In the rows, 128 means zero.
The rows below come in pairs that one turn or mirror swaps. Which row does each named row swap with?
The rows were stretched afterwards, more along some directions than others.
Tibif: [152 126 135 143 133 120 125 106 137 121 103 145 148 116 128 112 133]
bodo: [126 131 125 133 116 103  82 168 114 137 118 148 134 138 117 106 160]
Ruzu: [145 106 126 165  96 141 101 120 132 122 135 155 146 124 106 127 145]
Nadu: [150 122 110 146 115 131 129 145 150 147 123 132 148 106 124 140 142]
rifig: [128 140 141 125 123 122  92 125 141 129  98 180 147 124 113 114 137]
zolo: [127 126 122 137 101 112  81 168 116 137 110 154 131 133 115 106 164]
duso: [124 131 143 147 143 107  96 132  94 111 108 152 133 153 109  96 152]
Pozu: [128 133 126 140 113 104  84 169 112 143 120 153 134 131 116 110 171]
zof: [151 114 144 152 133 132  98 104 134 132  79 173 159 105 109 109 135]
Golo: [134 140 127 118 133 121 112 126 152 131  82 154 149 112 133 125 136]
pas: [158 140 127 120 113 123 118 130 152 128  83 164 153 105 123 123 127]
zul: [148 118 129 149 119 125 104 128 121 136 151 138 147 119 115 132 147]
gov: [121 117 133 150 100 136  99 121 116 119 157 153 132 134 103 125 157]
lopu: [130 128 116 131 110 113  90 170 117 132 110 144 130 139 111 116 159]
tebe: [131 119 114 138 101 131 116 130 137 133 146 127 136 113 127 136 161]
duluv: [128 128 122 143 106 110  85 167 112 138 124 152 133 130 114 109 169]
Rozur: [133 133 138 144 120 102  93 137  90 110  97 155 133 150 108 102 156]
nite: [150 118 111 139  93 137 118 134 140 140 120 139 136 105 117 141 138]
suv: [140 135 137 133 139 126 121 114 136 127  99 147 139 113 129 120 122]
Liki: [143 142 137 124 124 131 130 119 135 116  87 143 142 111 124 126 125]
bafom: [138 127 118 140 101 109  85 162 119 139 110 157 137 128 106 111 166]
bavom: [127 129 137 137 132 110  94 138  98 111  89 155 132 156 108 100 144]
vud: [136 128 145 148 144 126 105 118 148 129 111 158 154 123 124 110 125]
Kubor: [146  95 127 161 120 140 111 116 133 142 132 133 147 112 105 124 144]
gazu: [125 141 128 138 123  98  93 174 116 143 118 143 137 131 122 110 164]
tekil: [148 140 139 131 133 114 115 104 151 132  92 162 151 103 112 121 138]
rufug: [161 141 133 113 121 118  95 135 140 115  74 155 151  96 129 129 135]
sabe: [124 127 136 136 133 109  92 135  95 109 101 147 131 162 106 100 148]
movem: [151 139 144 134 143 117  97 117 130 131  92 173 157 116 121 120 131]
Mola: [122 131 137 142 125 109  84 145  85 106  99 160 131 157 109 104 154]
Kurop: [126 136 126 140 108 107  75 168 109 135 118 161 137 128 115 106 173]
kef: [125 132 138 138 129 107  87 141  97 107 103 156 128 149 114  96 158]
tuda: [157 140 134 120 133 123 120 110 147 129  93 164 145 106 116 118 130]
zuzim: [149 120 116 141 108 141 128 126 129 130 141 138 134 114 104 142 148]
roton: [142 128 120 133  98 136 130 136 140 131 130 122 136 104 123 138 143]
bal: [136 123 126 145 119 135 138 131 121 117 155 120 135 126 120 136 140]
binis: [139 126 126 152 108 125 118 120 138 137 147 143 141 100 107 138 162]
nobut: [141 122 126 128 135 131 122 142 120 111 133 104 136 121 124 147 134]
lobet: [152 134 143 127 148 122 104 116 132 130  91 149 161 117 120 119 121]
nemup: [118 127 139 141 130 114  91 141  92 108  99 152 127 160 111  99 150]
rorot: [148 121 136 154 112 133  96 123 108 126 139 145 152 109 113 128 152]
Suvuv: [129 131 138 139 132 104  92 138  94 115  95 155 132 155 109 101 153]

nobut pairs with rufug
bavom pairs with duluv
gov pairs with rifig

